Each row is where one point has got to under a steady rotation. How many steps took it there?
The counts run from 0 to 359.
[ 98 115 144 125 142 117 133 193 130 137 120 108 154 161 117 125 172 124
 144  98 188 166  76 101 131 154  92 177 140 100 117 136  87 125 108  92
 128 105  55 124 135 136 128 148 148 161 147 167 132 111  87 118 151 122
 115 129 141 163 157 105 154 125 118] : 105
[156 128  86 103 128  96  99 179 141 113 133 106 147 126 136 133 124 134
 133  75 153 173  84 131 170 121 124 158 110  85 169 126 138 138 126  97
 110 132  72 142 126 126 135 180 174 143 143 144 130 127 125 128  98 121
 110 175 130 133 109  99 152 143 165] : 144
[106 126 112 157 114 116 166 133 109 126 103 121 145 146 147 156 103 207
 121  93 135 149 112 130 144 122 128 140 141  97 139 105 143 141 121 118
 183  77 113 151  62  89 111  97 152 181 150 126  78  88 131 164 113 108
 129 141 113 146 149 117 144 167 139] : 219
[ 80  98 157 109 196 139 101  99 116 176 119 132 163 154 133  93  99 123
 110  86 124 132 112  89  87 164 107 129  95 119  91 112 116 125 175 107
 110 167  83 156 132 107  92 146 103 131 155 148  99  91 167 124 168 105
 121 125 153 109 135 116 116 127 107] : 296
[102 120 157  74 175 129  99  76 134 138 138 132 165 128 139 124  72 117
 109  78 103 149 133 127 106 133 128 137 103  94 114 130 137 133 159  93
 105 194 115 179 121  75 111 148 164 152 136 146 101 106 133 132 144 117
 106 148 132 102 106  98 144 152 138] : 155
[123 138 178 119 166  98 101 127 134 134 130 157 148 162 146 102 124 117
 141 129 155 105  91  88 124 114  85 136 104 120  92 118  42 168 123  97
 114 121  77 138 166 131 137 148 112 113 161 170 198 122 105 140 142 160
 146 123 146 131 160 107 172 122 130] : 107
[108 138 145 133 157 119 125  65 102 117 120 155 129 147 145 125  34 156
 123 133 125 106 136 138 111 102 123 107  77 119 102 107 113 153 128 114
 178  95 129 180 111  82 104 115 141 114 134 131 121  90 156 175 115 133
 152 144 134  98 149 113 164 144 161] : 9
[116 115 148 118 168 102 101 127 108 170 143 147 151 146 150 138 136 126
 132 121 128  98 122 114 112 154 115 138 123 109 124 123 147 105 150  95
  83 137  62 162 133 102 105 168 181 121 134 123  97 103 153 152 157  72
 120 116 191 128 137 108 106 137  80] : 69
[159 133 139 162 132 145 139  84 104 110 121 149 122 141 135 149  64 167
 103  99 142 149 133  90 139  99 105 108  91 110 104 141  87 182 140 103
 148 121 118 184  91  78 117 129 109 117 157 148 141  85 150 163  84 151
 137 129 109 110 126 133 162 148 173] : 342
[103 122 127 137 134 101 121 100 135 131 123 155 154 143 188 121  74 195
 118 102 134 133 110 142 124 134 113 118 102  90 142  90 143 123 120 117
 171  94 109 161 100  94  95  76 175 167 166 132 107 106 159 161 109 101
 143 143 140 117 127  80 116 163 133] : 218
[139 133  96  84 164  78  89 139 142 126 154 127 133 146 152 117  58 139
 125  73 112 142 104 122 151 116 132 113  81  83 111 109 141 142 150 101
 103 130  90 160 152 137 119 179 158 108 162 142 135 125 150 130 106 138
 124 170 118  92 105  78 154 145 150] : 147
[165 147 111 124 156  78 105 121 124 118 155 125 126 135 131 121  72 119
 134 116 104 123 103 108 178  78 129 122  87 100 128 124 105 175 133 100
  99 126 110 155 127 142 133 192 116 106 146 138 168 113 121 118  99 150
 133 138 106  91 127 106 191 144 178] : 146
[152 130 157 134 120 132 125 130 143 123 143 166 140 143 151 150 105 187
 120  88 146 170 133 117 138 111 125 138 106 104 129 128 122 158 122  83
 138 104  71 178 138  93 116 136 196 147 177 149 102 108 143 169  80 124
 116 148 121 152 118  92 109 155 119] : 340
[106 137 133 149 147  75 119 107 105 118 113 144 109 152 168 120  89 111
  97 119 164  88 120 134 134  77  95 142 122 105 113 114  98 166 111  91
 115 104 111 151 118 118 152 139 131 106 114 114 170 111 103 169 137 120
 172 145 171  95 120 116 211 131 177] : 1
[ 95 133 164 141 160  81 122 128 120 120 130 161 140 162 168 123 109 144
 164 165 115  70  93 130 154  79 112 121 122 134 117  86  75 188  93  76
 144  96 113 125 109 116 147 136 116 138 121 119 149  89 103 146 147 143
 134 137 137 131 175 104 173 149 142] : 232
[ 86 121 151 107 185 132 143  82  95 126 128 143 133 133 144 129  83 117
 159 128 105  91 113 125 121 109 119 128 127 124 116 124 106 160 142  82
 145 166 152 152  74  61 135 124 107 145  81 148 103  81 106 140 178 127
 114 144 129 140 165 139 161 145 155] : 32
[116 121 100  92 156  60 108 165 143 110 146 145 151 147 160 119 101 160
 161 110 128 111  64 155 154 126 112 136 103  79 156  85 141 120 113 103
 138 102 104 126 127 124 118 141 191 142 134 130 130 136 120 144 123 122
 122 175 145 126 142  58 137 152 145] : 22
[126 145 154  93 157 114 101 103 128 102 148 157 152 132 141  89  60 160
 152 141 125 110  90 142 106 144 115 111  78  98 134  92  95 135 119 120
 200 117 134 163 113  84 100  89 154 131 149 171 109 132 156 151 136 135
 158 138 143 122 176 112 135 158 115] : 237
[136 140  83 126 134  98 130 133 156 123 123 106 157 110 130 134 141 154
 118  72 149 148  90 137 141 140 123 116 142  66 159 127 149  87 122 111
 162 128  95 171  88 161 106 150 149 142 175 161  82 165  88 149 105 132
 177 139 145  95 118  94 121 169  92] : 183
[103 145 174 146 131  86  71  87 106 128 112 141 166 150 148  92  94 116
 108 155 143  94 113 125 130 109 105 150  98 122 140  83  94 153 113  84
 157 103  90 153 119 122 115 132 126 130 142 122 154  82 146 158 136 101
 157 122 177 113 136 122 174 159 140] : 213
[115 139 141  78 184 105 110 145 118 100 136 129 137 153 146  92 110 113
 160 110 162 115  65 134 115 159  78 137 111  75 150 140  99  96 115 113
 122 167 134 141 111  90 126 119 165 131 103 164 152 160 109 122 150 123
 153 153 186 127 149 117 166 137 144] : 245
[140 132 134 141 136 125  94 128 126 150 117 142 160 131 167 108 126 177
 119  91 130 141 106 118 118 160 122 125 119 108 179 109 138 118 151  77
 130 150  52 136 104 106  98 135 148 142 138 120 102 106 180 135 119  72
 116 110 185 139 125 121 101 152 100] : 73
[142 132  89 161 138  96 173 175  87 147  91  70 150 162 113 156 151 152
 149 116 138 137  83  58 129 169 124 141 136 101 120 147 116 110 146 135
 128  99 109 134  79 124 107 169 129 136 153 144 103  91 112 121 120 102
 126  97 135 127 167 127 162 140 135] : 82
[ 84 136 150 110 154  67  83 141 121 117 117 132 153 156 158  73  93 110
 133 145 156 103  73 137 126 137  82 157 108 105 137  86  86 133 104 104
 145 111 112 133 135 121 130 120 150 128 125 144 172 116 123 129 148 124
 156 158 167 110 154  99 188 145 156] : 229
[134 142 114 102 156  73  94  81 156 112 143 126 158 127 157 105  86 117
 111  81  98 117  84 116 158  97 109 107 118 106 147 124 102 145 147  82
  92 174 125 147 103 145 125 154 100 139 143 137 156 145 103 117 106 144
 151 140 119  76 120 101 176 139 157] : 162
[148 131 134 127 170 107  94 147 111 114 136 142 120 136 131  96  85 137
 177 149 133  74  89 138 149 116 138  90  86 113 119  95  81 158 120  91
 173 113 109 146 115 131 132 162 105  79 121 158 142 134 143 144 134 147
 162 153 155 129 181 144 164 145 133] : 252
[167 140  95 141 140  95 137 128 122 151 133 148 150 151 184 140 113 200
 131  67 111 151 100  92 124 155 104 102 125  90 154 131 145  95 141 115
 115 133  90 136  91 122  83 120 173 149 175 135  89 132 155 124 100  94
 130 106 146 132 124  89  85 136 108] : 77
[163 131  74 122 177  89 127 138 119 149 137 132 128 140 156 128 108 172
 146  81 123  99  86 112 129 161 113  89 105  67 143 118 160  83 147 130
 102 133 107 143 111 137 100 154 168  92 156 144  98 151 145 141 117 109
 171 120 179  98 142  93 120 142 119] : 61
[119 110  91 119 177 108 114 156  89 159 108 106 140 149 129 116 119 128
 130  97 146 117 105 113 119 176 120 127  97  83 111 121 158  78 156 131
 118 117  72 156 124 122 103 165 161  81 132 142  94 102 162 133 149  87
 153 131 184 112 142 108 123 138 104] : 65
[ 89 111 141 123 150 118 107 147 154 115 130 160 158 142 170 120  94 187
 159 107 136 120  94 158 135 116 118 129 101 117 126  70 134 130 101  92
 182  86  83 144 112 107 129 113 161 163 143 138 102 108 148 161 142 121
 113 166 140 144 160  86 121 147 107] : 234
[104 116 145 151 129 124 116 101 140 146 122 157 159 107 164 138 152 150
  99  97 155 126 129 141 135 113 128 164 145 104 137 100 155 122 128  64
 138 131  51 171 101 119 123 145 155 166 140 101  80 106 116 193 127  84
 138 136 168 127 113 109 102 156  92] : 195
[139 110  66 161 153 100 129 174  96 146 111  74 145 141 110 139 128 157
 161 104  98 139  75  79 160 151 136 126 118  96 127 124 123 130 146 123
 145 102  84 122  86 163 115 186  85 130 148 140 100  86 132 104 127 133
 119 119 111 135 164 119 151 150 127] : 290
[119 140 165 148 129  89 125  57 124 126 132 169 142 149 179 111  61 168
 112 130 117  90 121 118 121  89 109  93 105 119 127  89  94 164 128 109
 157  97 121 164  97  94 106  95 140 143 163 135 138  91 152 168 101 121
 160 120 145 102 138 101 146 156 134] : 217
[150 144 185 108 185 123 106  82  95 138 146 144 142 123 137 101 126 119
 157 143 108  82 107 120 119 132 115 117 118 115 155 118  92 132 148  68
 125 191 110 171  86  80 119 164 112 111  97 141 127 117 131 145 149 108
 149 110 184 127 165 158 145 152 113] : 52
[131 149 168 135 149 117 130  53 141 147 157 133 163  98 143 127 128 110
 118 117 113  95 115 118 139  90 126 129 157 132 144 132  91 161 138  50
 111 187 110 172  72 109 131 164  78 157 126 133 111 124  71 138 117 139
 150 101 127 107 123 135 155 160 116] : 177
